128 stands for zero in the data rows.
Some points, each followed by its number:
[131 131 129 157 118 130 115 132 144 113 162 152 117 160 102 125 136 119 119 103 149  94  94 123 150 120 130 144 120 109 158 146] 0
[160 157 157 133 139 119 145 139  91 139  75 121 142  84 118 130  91 100 136 126 118 179 136 133 107 156 136 116 135 154 119 152] 1
[ 37 144 151 172 162 177 212  60 132 138 111 255 206  77  89  44 100  71 255  94 255   0 113 129 255   0 116 121 172  16 228 247] 2
[111 116 112 116 122 129 115 134 137 110 152 138 132 160 120 137 149 114 122 106 144 107 128 136 141 108 126 137 125 123 161 140] 3
[121 128 117 146 120 134 119 147 134 120 164 111 119 154 125 125 150 130 102 144 135  99 118 114 117 127 126 120 127  91 138 119] 4
[116 121 144 132 121 130 110 161 134 119 184 142 121 155 106 128 155 136 114 111 139 100 100 103 148 111 119 131 150  82 138 144] 5
[ 63  70 101 114 115 144  87 154 168  81 239 191 165 255  67 130 192 122 108  97 184   0  65  97 188  55 118 165 150  77 244 167] 6
[122  97 115 124  99 133 120 148 154  91 171 118 118 177  91 122 157 136 108 102 138  81  96 133 154 116 147 140 130  97 159 128] 7
[134 138 140 120 123 144 126  99 134 137 130 112 156 118 133 134 136 109 137 130 141 120 131 114 147 114 148 137 134 154 161 128] 8
[171 137 152 128 118 146 149 123 119 156  83 136 122  80 148 130 101 113 131 125 110 173 143 130  84 155 133 109 112 142  89 125] 9
[141 126  68   6 179  34 209  83 189  77 199 113 145  75 121  25 125 109  36  92   5 211  11 103 155 106 239  50 122 128  82  11] 10
[159 141 152 137 132 122 143 114  99 153  61 118 153  83 142 121 108 138 157 135  89 206 144 127  94 171 128 132 114 156  87 112] 11
[ 99  81 102 118 128 138 104 144 163  86 226 138 121 210  94 108 165 134 102 114 180  21 102  99 172  74 135 154 139  85 193 122] 12
[138 126 142 118 133 140 117 147 137 113 136 132 102 149 121 127 134 124 118 120 146 114 139 137 145 107 120 124 116 107 125 141] 13
[119 149 134 129 126 113 157 112 105 162  74 121 136  92 172 121 106 123 139 123 127 174 150 126 101 163 145 124 121 158  91 146] 14
[219  57  79 126  91 125  52 102 183 190 110 198 228 245  84  87 255 114 183 135 170  37  90 156 255 223  60 174 180 249 240 132] 15
[119 136 104 137 136 152 106 136 114 120 150 146 144 137 121 111 148 114 126 123 165  87 110 140 149 109 116 145 129 135 153 131] 16
[ 89 113 130 130 134 136 114 144 135 102 192 139 121 190  92 124 140 127  86 104 132  63 133 121 155 105 120 145 128 100 153 147] 17
[161 172 136 140 143 122 145 104 128 159  43  81  78  68 160 143  84 128 137 148  65 228 177 117  72 182 135 101 102 145  67  83] 18
[154 167 123 130 141 118 134 117 116 152  89 146 148  94 150 122 126 125 133 152 100 169 148 141 106 153 112 121 142 156 101 109] 19
[141 161 122 122 132 116 152 107 115 127 101 140 149  98 107 147 123 103 124 121 129 139 132 109 141 115 150 124 135 147 139 122] 20
[158 181 136 124 159 108 160 106 113 142  82 137 162  74 140 127  86 116 156 118 114 169 149 155 112 128 121 150 151 165 122 138] 21
[132 154 131 123 125 132 130 137 123 129 145 140 157 130 140 126 131 137 124 114 139 105 129 118 136 116 132 132 124 139 143 144] 22
[133  21 224 185 241 245 123 208 103   0   2 138 169  33 151  16  28 162 235  61 184 254 220 147 186 189 121 104 255 127   0 205] 23
[112 126 112 132 140 125 110 123 145 132 151 153 154 152 115 140 149 124 124 149 140  98 111 112 147 107 136 147 127 111 152 128] 24
[144 132 136 118 140 115 134 128 135 127 133 145 137 116 102 107 130 119 121 151 146 120 141 146 145 116 129 142 141 141 152 148] 25
[167 171 143 111 133 117 161 120  84 172  24 108 155  32 148 116 103 109 159 144 104 190 141 133 108 139 131 129 138 165 119 138] 26
[ 71 106 105 132 131 125 119 155 162 108 216 154 119 206  99 124 172 138  92 124 166  39 107 106 168  77 121 147 119  66 191 162] 27
[ 98 126 141 124 116 126 122 151 133 116 167 146 154 176 101 126 138 118 115 110 151  73 103 123 144  87 111 160 141 104 169 132] 28
[100  80  98 122 118 125  97 157 178  90 252 167 136 237  87 140 187 151  96 112 184   0  84 126 202  51 115 151 120  78 230 153] 29
[154 142 127 128 121 120 150 113 112 168  96 102 161  75 142 126 102 137 151 116 114 179 153 147 103 157 131 137 123 157 109 114] 30
[181 156 168 141 122 132 169 105 102 170  17  72 107  11 194 150  81 116 147 174  64 255 201 134  36 233 138  83 132 178   4 106] 31
[110 110 127 109 134 128 104 136 134 101 164 162 147 149  96 108 127 117 123 126 142  76  94 131 168  95 119 149 156 133 168 171] 32
[124 135 126 120 140 136 155 131 107 119 124 144 145 131 125 112 118 131 126 114 129 128 111 137 138 132 118 142 128 150 141 144] 33
[ 63  63  46  90 185  82 183 221   0 203  75  59 199 218 140 109 135   0 255  34 114 120  90 156 146  81  80 215 219 157  43   0] 34
[ 93 110 123 146 116 131  98 135 153  89 207 151 125 229 111 121 190 134 107 125 166  13  80 118 179  69 131 161 138  76 191 156] 35
[103 107 129 131 141 133 104 173 131 105 155 125 128 164 115 116 147 131 104 134 147  89 116 101 139 109 144 130 116  86 157 122] 36
[ 96 117 114 115 125 134  99 162 150  85 192 171 129 164 100 126 145 121  88 110 174  54  95 130 173 101 109 162 131 120 196 139] 37
[156 162 140 127 121 140 159 125 115 165  48 102 117  64 172 156  86 125 126 130  88 240 170 118  87 170 143  83 119 143  48  85] 38
[166 165 172 135 162 129 148 111 107 159  62 122 144  46 160 135  75 133 132 151  91 209 166 155  91 161 118 114 123 177  93 113] 39
[  0 207  57  74 184 240  32  74 141 255  71   0   6 154 233  99   0 255  17 255 210 212 255  96 130 255 147 146 237 154   0  74] 40
[157 151 135 138 139 119 131 112  97 160 117 124 142  94 140 138 116 131 139 144 112 166 144 129 105 154 118 123 130 140 123 151] 41
[103 113  93 139  99 120 113 148 139 119 184 136 113 190 119 134 147 146 101 123 146  81 100 125 132  72 132 130 131  85 162 155] 42
[131 107 127 129 108 136 103 133 164  98 196 135 112 179 102 125 148 138 124 121 142  82 104 125 161 121 106 114 127  95 150 128] 43
[130 146 129 140 136 120 104 127 104 112 152 135 123 115 113 129 135 123 134 120 164 130 126 135 117 130 106 144 126 122 136 141] 44
[170 145 120 133 134 117 140 119 121 154  73 122 151  56 141 125  99 134 127 136 103 194 166 133  99 157 126 102 137 154  95 138] 45
[125 123 139 133 119 142 118 130 110 125 147 143 127 138 128 110 158 123 133 118 133 101 116 122 120 115 132 133 144 108 136 150] 46
[105 109 125 121 123 140  96 150 149 118 186 169 119 205 136 134 173 138 109 118 161  52  90 129 148  95 129 146 128 103 191 133] 47
[127 114  99 115 109 128 126 130 150 134 159 142 132 161 120 120 151 123 126 111 122 115 122 125 150 113 129 139 145 129 154 127] 48
[119 128 122 114 133 112 118 121 113 112 143 133 145 135 125 150 148 103 133 132 120 110 109 118 137 129 122 150 155 123 138 163] 49
[ 90  72 120 116 132 132 120 158 139  93 207 152 114 226 111 129 167 128 108  97 156  27  98 135 158  79 144 146 147  46 185 136] 50
[130 151 132 115 138 142 163 119 116 147 105 130 154  98 147 149 134 126 150 137 118 166 147 136  94 151 102 112 119 150 100 101] 51
[102 107 135 132 154 109 121 132 123 112 163 160 171 172  98 117 145 150 136 114 142  79  85 107 149  98 115 156 140 109 180 140] 52
[106 124 147 129 142 117 114 149 156 116 181 161 138 186  94 129 149 124 113 123 135  68  92 138 147  97 119 157 133  85 161 126] 53
[135 119 126 109 136 121 132 122 128 133 135 132 134 145 112 122 153 140 123 138 133 118 114 120 134 122 118 116 122 111 148 124] 54
[184 172 153 118 138 115 165 101  90 157  28 119 158   8 157 121  79 113 153 162 100 233 165 152  77 176 129 142 152 199  74 112] 55
[127 102 128 103 127 125  99 110 128 120 174 177 165 160  98 108 144 134 128 107 158  63  89 119 161  96 126 173 126 131 180 129] 56
[143 166 113 120 135 133 147 131 103 130  91 114 142  96 140 142 130 124 153 116 116 142 153 130 133 134 118 132 133 134 135 145] 57
[113  84  53 149  40  73  93  45  21  81 120 158 242 255  95 175 146 201 213  39 222 130   0 104 255  81  36  39 255 182  56  98] 58
[139 136 126 121 135 106 120 130 122 141 109 141 139 123 133 119 134 122 143 104 126 130 131 144 128 122 118 152 115 150 143 137] 59
[110  98 115 124 109 136 103 146 132 117 168 137 125 160 101 129 140 126 123 123 164  77  98 106 149  94 125 145 133 114 160 155] 60
[114 113 102 153 127 129  99 143 145  89 185 151 144 184  95 121 145 114 108 132 166  46  94 135 167  66 132 154 122 101 181 132] 61
[ 98  93 116 138 120 144  99 142 159 120 192 162 119 212 104 139 152 112 129 117 167  67 101 106 159  79 130 147 139  96 183 139] 62
[130 114 124 128 123 127 108 118 136 112 164 146 138 148 117 124 162 115 116 114 148  75  95 123 143  90 116 140 128 114 173 131] 63
[157 143 123 123 112 126 167 112 131 143  71 104 119  75 149 146 121 112 150 115 108 201 149 119 103 155 133  96 115 187  69 125] 64
[104  99 114 130 152 127  97 161 138 114 195 156 166 183  90 124 160 145 120 110 168  48  80 126 169  82 119 180 152 114 186 142] 65
[178 164 129 134 144 115 134 103  67 171  49 125 162  47 169 119  98 120 158 132 101 213 165 153  84 172 135 143 136 172 103 117] 66
[114 116 129 122 137 141 132 153 130 109 168 148 127 159 102 122 132 120 112 113 134  92 123 127 138  93 108 146 134 134 169 138] 67
[125 120 134 140 132 158 133 146 144 119 153 121 126 153 122 133 159 132 117 129 126  81 105  95 150 121 133 129 121 109 152 132] 68
[151 143 129 129 134 121 135 107 111 146  91  94 111 117 152 118 115 124 139 142 125 155 175 149  99 167 128  98 162 150  96 104] 69
[116 136 136 109 114 133 133 144 112 122 160 125 121 159 113 127 144 126 126 133 129 102  93 101 138 112 126 131 138 108 141 134] 70
[139 118 129 141 128 117 157 109 106 126 137 134 141 102 121 130 122 132 137 137 135 127 127 118 110 127 105 127 142 143 142 150] 71
[101 109 140 137 123 155 116 135 157 115 178 116 120 162 118 143 135 121 117 140 153 103 113 127 131 121 128 116 134 102 136 116] 72
[111 107 132 142 105 129 130 145 142 117 136 130 110 152 108 135 131 134 129 118 109 110 131 104 145 113 124 128 129 100 145 110] 73
[125 123 127 131 124 105 138 130 107 135 133 139 149 119 120 132 133 130 126 112 142 117 128 126 127 123 128 140 132 142 148 116] 74
[129 102 122 130 133 140  97 128 139 111 179 133 112 186 132 132 147 147 121 129 133  89 123 131 116 111 126 123 129  95 141 125] 75
[121 114 116 130 135 125 108 136 142 110 156 155 151 164  87 117 155 138 122 111 151  69 113 141 150 114 117 162 126 113 182 142] 76
[108 136 142 104 121 132 103 132 149 137 149 132 132 146 115 111 153 137 120 107 161  72 104 122 125 101 143 146 124 137 179 134] 77
[106  99 107 143 108 122  93 152 146 122 162 116 111 147 139 136 117 116 117 121 152 100  95 116 138 115 145 119 119  81 149 138] 78
[129 123 118 117 117 127 120 120 128 120 156 146 126 134 141 130 137 118 137 123 123 101 127 130 134  97 115 149 104 131 129 133] 79
[119 133 133 110 111 134 125 149 139 127 158 109 101 148 126 140 115 165 113 138 130 100 110  94 130 124 125 138 131 110 131 108] 80
[156 149 140 120 113 103 158 113  93 139  74 109 126  51 154 114  91 123 137 145  99 219 157 143  84 185 132 101 125 147  65 131] 81
[ 77  87 113 116 142 137  97 155 140  86 228 194 176 208  51 108 182 107 121  98 192   0  51 133 220  25 120 199 149  98 255 174] 82
[117 126 135 114 143 103 105 137 139 114 143 140 131 140 115 126 153 123 113 108 133  99 110 134 130 126 136 130 137 116 152 127] 83
[118 105 130 136 124 129  93 155 134 134 196 142 115 165 114 145 172 152  97 127 142  94 126  94 148 122 135 125 130 102 161 125] 84
[182 139 158 189  83 133 172 123 153 174  45   0   0  66 254 174  54 145  74 196   0 255 218 109   0 250 161   0  67 142   0  43] 85
[119 113 114 142 124 123 115 136 132 117 150 145 114 173 122 137 155 125 104 101 135  84 102 123 128  96 126 127 108 120 146 116] 86
[113 122 125 121 136 139 118 133 149 116 174 132 112 152 119 106 151 131 126  95 148 113 122 135 121  96 143 152 114 135 154 141] 87
[167 119 140 135 113 123 155 107 126 143  75  94 111  82 160 142 101 132 125 133  91 214 178 118 114 167 140 108 130 139  55  98] 88
[116  81 131 129 111 143 113 153 153  98 194 156 114 201  71 122 159 139 107  92 168  55  95 114 160  95 116 155 133 113 185 125] 89
[176 171 154 137 159 119 159 100 101 174  16  95 138   6 161 139  73 105 164 158  97 249 203 114  89 181 129 112 115 190  62  93] 90
[171 173 152 140 121 109 154 107  95 172  31  75  99  21 198 138  76 132 133 161  72 255 187 144  37 203 129  94 116 182  12  99] 91
[102  99 125 122 128 107  99 167 161  99 199 155 129 205  98 134 173 117 105 111 166  43  77  89 166  88 119 126 126  80 182 120] 92
[141 154 143 134 123 137 127  98 109 135  78 111 116  79 157 148 105 110 133 126  99 201 160 130  92 173 122 107 115 159  79 130] 93
[129 122 127 130 137 130 122 129 123 118 131 127 109 135 130 134 123 127 115 131 126 116 114 128 134 117 137 139 149 115 122 136] 94
[255  51 137   0  44  46 219 185 222  65   0 150 154  62 136 147  65  83 147 131  75 115 102 166  73 255   0  16 255 133  98 179] 95
[121 110 130 125 141 118  95 137 139 124 150 153 142 132 114 117 157 130 135 122 157  83 114 136 139  98 135 154 121 119 179 133] 96
[121 126 130 153 117 116 138 118 130 134 128 145 139 137 105 133 161 136 124 130 138 116 124 134 133 117 133 138 132 113 134 137] 97
[131 130 135 126 105 138 139 143 122 118 150 134 121 152 115 118 137 130 118 132 133 110 125 118 124 103 134 117 124 107 119 137] 98
[178 150 141 135 156 127 152 115 111 146  74 104 120  67 143 130  75 112 109 133  93 208 162 132  89 157 107 106 109 154  68 109] 99
[189 167 131 133 139 125 176  87  90 152  37 112 139  27 151 148  72 110 161 137 105 230 143 171  82 160 118 111 119 170  76 143] 100
[ 82  74 120 154 117 134 109 167 184  90 231 151 125 229  87 115 168 134 107 114 158  32  81 113 184  87 129 159 130  90 193 149] 101
[124 122 121 114 126 132 108 132 146 120 145 136 138 166 114 136 148 125 123 122 135  79 102 108 140 120 148 138 111 128 144 123] 102
[125 116 123 109 129 142  99 134 133 109 171 160 141 169 123 139 148 132 124 119 154  62  99 133 152  88 126 140 119 101 178 137] 103
[184 173 127 127 117 114 183 100 100 138   1  89  86  26 187 139  72 116 170 165  65 255 204 128  70 202 142  93 101 176  20 110] 104
[157 163 140 128 140 142 156  96  87 158  55 119 165  47 148 122  97 124 154 133 105 207 138 147  95 151 127 131 138 170 103 128] 105
[107 113 123 131 155 113 106 129 122 118 145 137 109 149 107 127 139 152 121 112 142  87 107 124 144 109 119 130 139 109 147 121] 106
[130 135 137 117 128 124 114 127 145  98 156 137 141 182  86 122 153 135 111 126 139  82 116 124 153  96 123 159 126 100 158 143] 107
[161 173 120 117 153 107 151  88 105 166  77 100 167  54 142 137 117 112 147 150 101 193 149 142  80 160 115 114 132 155 103 128] 108
[130 128 130  96  94  92  70 255 244 191 157 107   0 244 113 197 158 255 102 168  20  79  93 118 135 255  67 181 150 177 168  77] 109
[ 95  91 114 116 114 144  95 183 183  92 240 135 127 229  82 122 176 140 112 138 155  12  83  90 176  64 116 158 130  70 198 136] 110
[111 105 118 119 122 129 117 165 138 102 164 135  96 164 126 139 141 130 122 126 141  99 106 104 138 108 151 139 108 105 143 142] 111
[ 88 105 128 139 123 139 113 155 170 103 195 152 104 191 100 107 144 129 125 105 144  69 114 117 148 103 150 114 119 102 172 134] 112
[127 125 118 125 136 120 119 135 128 107 151 133 118 148 122 132 136 131 140 119 114 108 126 119 138 112 141 121 100 108 157 131] 113
[160 162 152 109 156 113 146 115 112 149  47 130 171  29 142 133 128 134 163 110 116 204 155 160  91 165 121 152 132 186  98 118] 114
[102 120 129 132 134 142 128 129 119 131 158 134 135 140 129 133 121 134 128 128 146 107 131 135 143 107 139 129 149 125 162 145] 115
[155 145 147 135 137 151 156 126 100 127  69 114 111  78 159 136 111 129 140 111 111 189 149 146 112 162 125 126 114 149 100 127] 116
[131 152 123 128 133 126 121 133 138 118 118 132 132 126 125 131 129 119 138 118 135 114 135 123 121 121 124 123 125 121 134 147] 117
[129 129 147 129 140 126 129 106 116 124 149 148 160 139 126 123 127 129 136 111 133 112 114 122 129 127 133 155 124 118 156 143] 118
[171  16 182  21 216 171   0 137 114 156  30  87  87   3  96 255  60   0  59  81 122 187 111 255 154 201 172 100 177  93   0 226] 119
[148 139 146 123 100 124 160  74  77 162  81 129 142  55 152 140  87 133 148 128 115 193 162 146  97 157 138 129 128 160  84 130] 120
[115 108 154 147 110 148 137 114 145  95 136 113 124 162 133 148 120 122 127 142 135 120 120 109 153 117 117 107 112 111 129 115] 121
[110 124 111 117 131 134 115 156 140 105 169 168 158 166 118 112 139 126 105 116 156  64  99 121 158  88 123 156 128 119 218 146] 122
[164 191 128 123 129 129 171 103 105 151  40  76 132  19 181 151  94 125 139 140  93 238 173 127  77 178 132 105 113 166  45 128] 123
New points follow, each followed by the number of its nearest point above by angle.
[172 133 166 149  87 158 156 145 128 177  47  15   0  66 231 170  93 144  86 170  44 255 226  72  32 233 159  21  96 139   0  46] 85
[138 116 120 141 113 121 105 153 148 152 143 125 117 134 150 119 123 134 126 130 138 123 126 104 131 149 123 120 138 113 149 143] 78
[163 136 137 167  94 151 180 119 143 177  25  15   1  86 210 164  73 116  99 174  27 255 215  97  59 228 148   4 100 149   0  69] 85
[132 122 134 124 108 116 131 122 123 131 152 154 137 135 110 110 137 127 132 137 144 114 125 128 162 115 131 130 143 118 158 124] 56
[183 178 141 124 144 103 165  96 102 149  65 123 158  33 147 136  90 111 162 138 101 208 161 148  87 162 125 127 136 184  77 128] 55
[109 113 115 132 111 137 113 144 129 117 137 131 107 170 143 146 154 135 119 121 144 106 124 132 144 112 136 126 141  95 134 118] 50
[102  94 126 136 134 107 124 156 140 121 148 118 117 146 129 132 124 134 122 109 138 101 106 141 138  91 144 133 143 109 153 130] 50
[106 107 109 142 133 158 117 122 148 100 143 114 119 168 109 142 155 142 115 121 148  78 110 123 143 111 131 129 121 113 128 146] 35
[ 92  90 108 120 117 150  96 143 150 105 167 121 125 213 107 125 162 124 115 125 146  73  93 117 159 105 145 123 139  66 161 122] 50
[ 97 230 246   0 134 211 199  32 157 189  76 116 200  33 189  80  40 138 117 104 115   0 195 197  52  13  62 227  58  17 241  99] 2
[124 105 127 114 111 140 107 130 155 116 163 133 126 170 111 119 136 117 125 108 136  99 115 122 138 102 139 131 133 116 141 142] 62
[167  75   0 106 174 101  36 178  84 255  59   0  37 161 186 206 114 159 138 167 128 127 255 235 140 171 208 102   0  83  15 131] 85
[167 179 159 114 167 127 163  79  76 165  27 111 177   0 175 136  77 109 156 135 101 218 147 153  98 143 132 141 113 190  78 142] 105
[  0 120 166 102  89 137   0 255   0 111 252  73 223 245  40  39 216 255 129 178 149  46 134 171 101 138 184 215  18 255 255 196] 77
[128 131 118 154 120 118 138 114 132 140  94 134 134 114 141 106 107 118 129 114 115 151 137 127  98 129 136 115 120 148 119 127] 14
[122 101 141 133 115 108 131 140 140 112 144 135 104 189 117 138 134 130  89 117 135  91 120 109 154 111 147 129  97 115 137 123] 86
[108 123 119 127 156 104 117 101 116 127 112 136 146 116 109 131 129 138 155 125 136 120 119 131 116 126 136 118 122 143 149 136] 74
[132 135 136 127 116 128 146 106 128 134 117 122 161 122 116 143 148 125 153 136 127 139 128 131 132 133 121 131 127 141  98 120] 51
[135 132 123 109 128 142 140 141 116 108 121 135 149 125 117 128 130 128 141 133 130 121 129 130 135 106 109 139 113 138 131 119] 33
[ 85  86 104 118 114 140  80 167 164  92 230 174 133 251  70 134 184 123  97 113 193   0  73 137 207  61 132 154 114  82 245 135] 29
[107 133 139 115 140 122 126 149 140 114 144 134 123 154 116 130 132 127 116 128 121 136 127 117 138 125 123 132 116 105 147 126] 36
[101 107 125 134 113 141 126 127 140 128 179 150 123 162 130 125 147 128 107 117 133  72 119 123 143  89 114 134 139  89 172 145] 27
[119 111 126 110 135 107 122 127 146 108 181 159 155 171  86 116 161 134 128 131 172  36  87 147 156  74 132 179 136  83 201 145] 82
[129 140 140 108 133 126 136 122 115 123 113 117 154  95 118 111 126 122 135 135 128 135 142 135 148 125 138 144 125 130 128 127] 26
[ 99  91 122 131 113 149 113 155 145 114 178 164 120 188 104 121 141 135 113 130 155  70  91 139 157  92 117 127 136  72 153 135] 50
[133 141 133 119 137 146 136 127 122 117 139 130 145 110 121 106 120 123 140 125 158 109 111 136 142 120 140 127 125 126 165 142] 2
[119  97 100 124 116 138 121 137 141 111 159 131 103 146 114 126 153 128 131 128 128  94 111 120 141 109 154 122 103 123 132 136] 111
[118 115 140 108 133 135 132 146 132 118 156 133 123 150 128 118 134 127 110 114 132 129 116 119 137 103 121 134 126 111 127 134] 5
[112 137 119 126 138 133 117 141 124 110 152 134 150 147 104 121 128 127 138 111 131 124 105 138 144 109 126 134 144 131 146 159] 32
[114 117 138 126 121 124 122 146 146 125 166 145 151 149 101 103 134 141 117 129 170  70 134 131 131  92 114 142 132  93 161 129] 28
[111  99 138 147 126 115 120 126 119 134 146 118 122 133 128 131 140 122 110 114 153 111 124 134 123 113 127 121 140 118 143 129] 50
[154 148 118 145 131 114 130 110 128 120 129 116 148 111 131 101 111 148 114 119 135 132 146 119 124 112 141 122 138 149 115 140] 45
[109 107 122 105 132 135  93 153 143 101 181 130 126 192 105 118 157 124 120 127 137  72  78 112 155  86 134 136 122  89 158 120] 110
[133  99 114 111 121 127 116 119 140 127 140 128 110 137 117 117 147 137 135 116 147  98 121 127 144 110 110 136 130 122 138 143] 60
[119 136 111 141 137 119 109 150 137 121 150 133 110 160 114 138 145 143 129 107 157  88 109 134 147 108 118 132 150 112 145 122] 106
[125 138 124 137 130 144 135 140 124 119 150 137 106 140 133 123 126 121 136 127 137 109 108 112 117 134 130 122 112 102 141 144] 111
[106 126 132 152 129 143 125 161 145 125 173 147 123 147 120 111 146 126 120 158 148  66 103 118 150 108 105 136 111 114 144 115] 110
[111 104 119 106 134 129 112 122 139  96 148 139 145 159 109 118 134 128 119 108 131  76 126 124 126  86 108 149 141 112 174 132] 6
[117 139 119 119 135 121 151 128  99 111 142 139 152 111 133 126 126 137 125 132 127 129 119 139 136 135 125 137 145 133 127 142] 33
[170 159 164 166  97 133 147 128 127 200  26  30  37  56 222 171  89 113 125 162  47 255 201 109  49 242 156  21  78 158   0  62] 85
[125 115 124 132 125 114 106 163 158 122 170 171  99 185  97 119 179 140 111 115 150  67 125 121 161 105 121 159 116  83 165 146] 27
[144 121 112 139 128 118 114 140 152 112 146 121 112 150 154 128 146 114 128 133 121 128 107 118 165 115 126 132 118 130 119 127] 111
[116 113 123 120 119 146 111 153 153 142 179 139 121 171 100 125 151 121 116 103 140  72 102 113 174  86 125 125 127  92 135 137] 110
[127 140 124 117 137 121 138 138 136 133 122 155 140 123 120 154 111 131 149 147 124 139 116 120 120 120 124 141 143 136 143 124] 21
[121 126 130 121 122 141 135 135 131 115 154 113 132 149 114 137 161 115 116 132 132 101  99 141 136 120 141 132 135 123 152 142] 7
[175 172 151  97 133 129 141 102  81 157  35 131 155  26 169 129  83 140 141 152  93 218 146 151  71 176 111 121 124 204  73 120] 55
[ 76  85 109 134 118 138  71 145 170  69 250 186 158 250  69 119 186 145 118  88 171   0  63 107 212  47 120 189 139  71 255 149] 6
[ 90  92 120 117 136 131 106 151 143  90 183 126 115 215 111 122 163 129 101 113 172  69 113 112 157  86 131 114 158  78 149 130] 50
[112 127 119 148 154 119 127 130 124 137 145 149 133 139 119 130 127 142 127 140 126 120 130 131 130 132 147 117 123 103 146 106] 24
[167 149 153 165  95 127 161 111 100 168   5  25  25  57 218 146  63 124 113 176  32 255 219 100  49 255 145  28  86 153   0  52] 85
[114 126 129 113 122 118 133 143 135 112 163 156 164 155  99 136 141 125 134 122 167  53  96 131 154 119 124 154 135 116 180 146] 82
[115 128 125 123 127 147 110 145 137 118 169 156 128 160 126 134 154 113 100 127 129 100 116 110 124 118 140 127 112 122 147 146] 47
[ 74 117 204  61 223 235 168   0   4  54 255 159 115  43 141 145 245 250 194 255 176  16 142 142 212  62  41 183 107 131 255 155] 115
[156 118 139 182  72 137 139 130 145 128  59   0   0 119 222 157  76 145  73 177  31 255 221  69  32 252 189   0  83 100   0  26] 85
[128 123 138 118 145 108 133 120 130 104 137 130 157 132 105 126 137 143 141 138 145 115 107 129 153 107 116 154 133 119 157 153] 52
[ 69  93 128 136 127 140  85 140 157  79 224 159 121 226 100 103 184 126 102 121 162   1  73 122 175  53 105 152 140  80 208 128] 35
[171 154 157 158 100 126 161 109 115 176  39  30  57  46 216 163  90 136 127 153  58 255 223 104  60 227 148  20  83 157   0  68] 85
[122 115 136 138 119 153 120 121 140 126 139 132 133 136 104 129 147 143 134 137 132  98 112 135 132 121 132 144 138 107 161 124] 76
[114 112 135 135 126 109 103 139 133 120 175 128 105 164 119 129 147 114 114 140 124 106 125 125 152 122 138 134 120 109 152 124] 84
[ 57  68 126 110 130 128  74 188 149  53 253 181 126 240  55 128 186 129  91 110 181   0  68 124 197  56  99 162 158  62 218 160] 6
[129 132 103 130 132 128 117 131 110 120 112 129 119 130 134 133 125 125 122 136 128 128 118 118 132 113 122 142 123 119 128 139] 94
[122 120 140 124 136 131 114 130 139  89 163 135  97 156 134 112 135 127 118 124 138  85 119 131 158 107 132 133 124 112 151 123] 12
[135 137 131 134 120 129 136 124 132 137 137 122 147 144 115 134 142 132 117 104 157 110 111 140 131  98 112 147 139 124 146 133] 28
[134 155 133 140 132 129 126 107 113 121 108 151 147 112 133 126 117 122 148 134 134 142 127 146 125 121 134 140 154 138 131 122] 21
[137 134 132 121 140 132 152 148 120 115 155 144 161 132 106 105 124 113 120  98 140 108 115 125 142 105 124 136 131 136 150 126] 67
[179 125 159 193  69 142 166 127 148 184   0   0   0  62 255 176  49 129  85 194   3 255 255  60   0 255 175   0  84 143   0  26] 85
[115 125 142 126 130 130 128 149 145 126 167 144 117 150 116 133 163 133 131 122 109  94 112 101 128 126 125 122  91 109 125 131] 68
[  0 220 134 197 142 146 248 145 225   2 204  85  39  21 196 164  52 228   6   0   0 255 145 103   0 228 128   0 147 179 144   0] 85
[ 97 111 126 121 129 129 107 139 167 111 178 165 144 164  75 109 158  94 119 120 191  54  93 137 157  80 126 156 135 115 169 141] 82
[103 126 123 141 155 129 112 127 128 125 157 131 128 129 118 116 126 127 136 132 170 104 114 134 156 105 148 111 147 135 157 131] 115
[ 99 125 151 138 100 132 112 150 129 103 161 161 140 168 109 105 151 123 109 118 173  64  97 146 153  84 118 168 127 105 175 161] 28
[110  96 121 125 121 128 114 133 127 115 166 144 114 176 119 132 160 119 107 115 130  66 120 141 161 100 116 137 136 104 159 117] 50
[150 149 130 140  98 116 162 118 125 161  66 114 110  80 144 130  98 129 138 144  86 211 167 128  89 170 150  76 108 150  58  85] 38
[159 153 142 137 141 131 183  96  98 178  16  33  47  39 195 142  59 127 109 154  23 255 202 117  59 220 151  46  89 164   0  77] 18
[ 98 125 123 126 119 127 111 139 170 122 186 158 126 184 101 115 143 139 100 133 145  64 113 141 164 104 131 148 128  91 162 157] 27
[138 119 113 122 114 125 137 142 149 111 157 105 100 153 121 133 133 116 120 128 154  91 135 125 130 122 127 124 134 124 150 125] 12
[160 160 105 128 129 123 147 116  98 130  94 117 160  70 147 145 130 119 165 138 123 143 134 138 140 150 121 141 145 157 120 170] 57
[127 131 119 139 141 129 120 124 143 131 142 134 143 143  91 124 133 135 110 100 114 102 121 110 151 129 124 120 137 116 122 134] 17
[133 139 130 117 117 125 133 145 126 137 122 112 123 110 134 121 130 120 147 112 128 142 124 135 110 133 131 120 103 137 118 150] 64
[116 102 135 134 133 127 134 138 144  97 152 115 139 177 119 125 145 137 124 119 141 102 103 133 159 109 129 128 140 143 136 127] 101
[137 135 124 126 119 120 120 127 120 115 111 141 134 127 126 122 121 136 116 146 140 100 115 116 112 124 110 134 141 135 158 143] 122
[117 107 112 121 137 131 109 147 135  96 155 161 127 156 119 107 152 118 134 123 136  85  96 124 123 108 117 131 145 124 155 132] 6
[115 113 124 115  99 113  96 152 165 129 168 140 142 213 101 132 146 138 118 143 144  69 103 116 157 108 115 137 126  99 148 150] 110
[102 108 123 138 108 109 127 137 119 105 149 136 133 163 109 125 111 115 124 127 141  98 110 125 139  94 127 123 110 122 172 139] 61
[ 61  70 103 118 130 126 109 161 175  62 238 170 138 232  83 115 179 133 110  93 198   0  58 112 187  58  94 189 127  79 249 141] 6
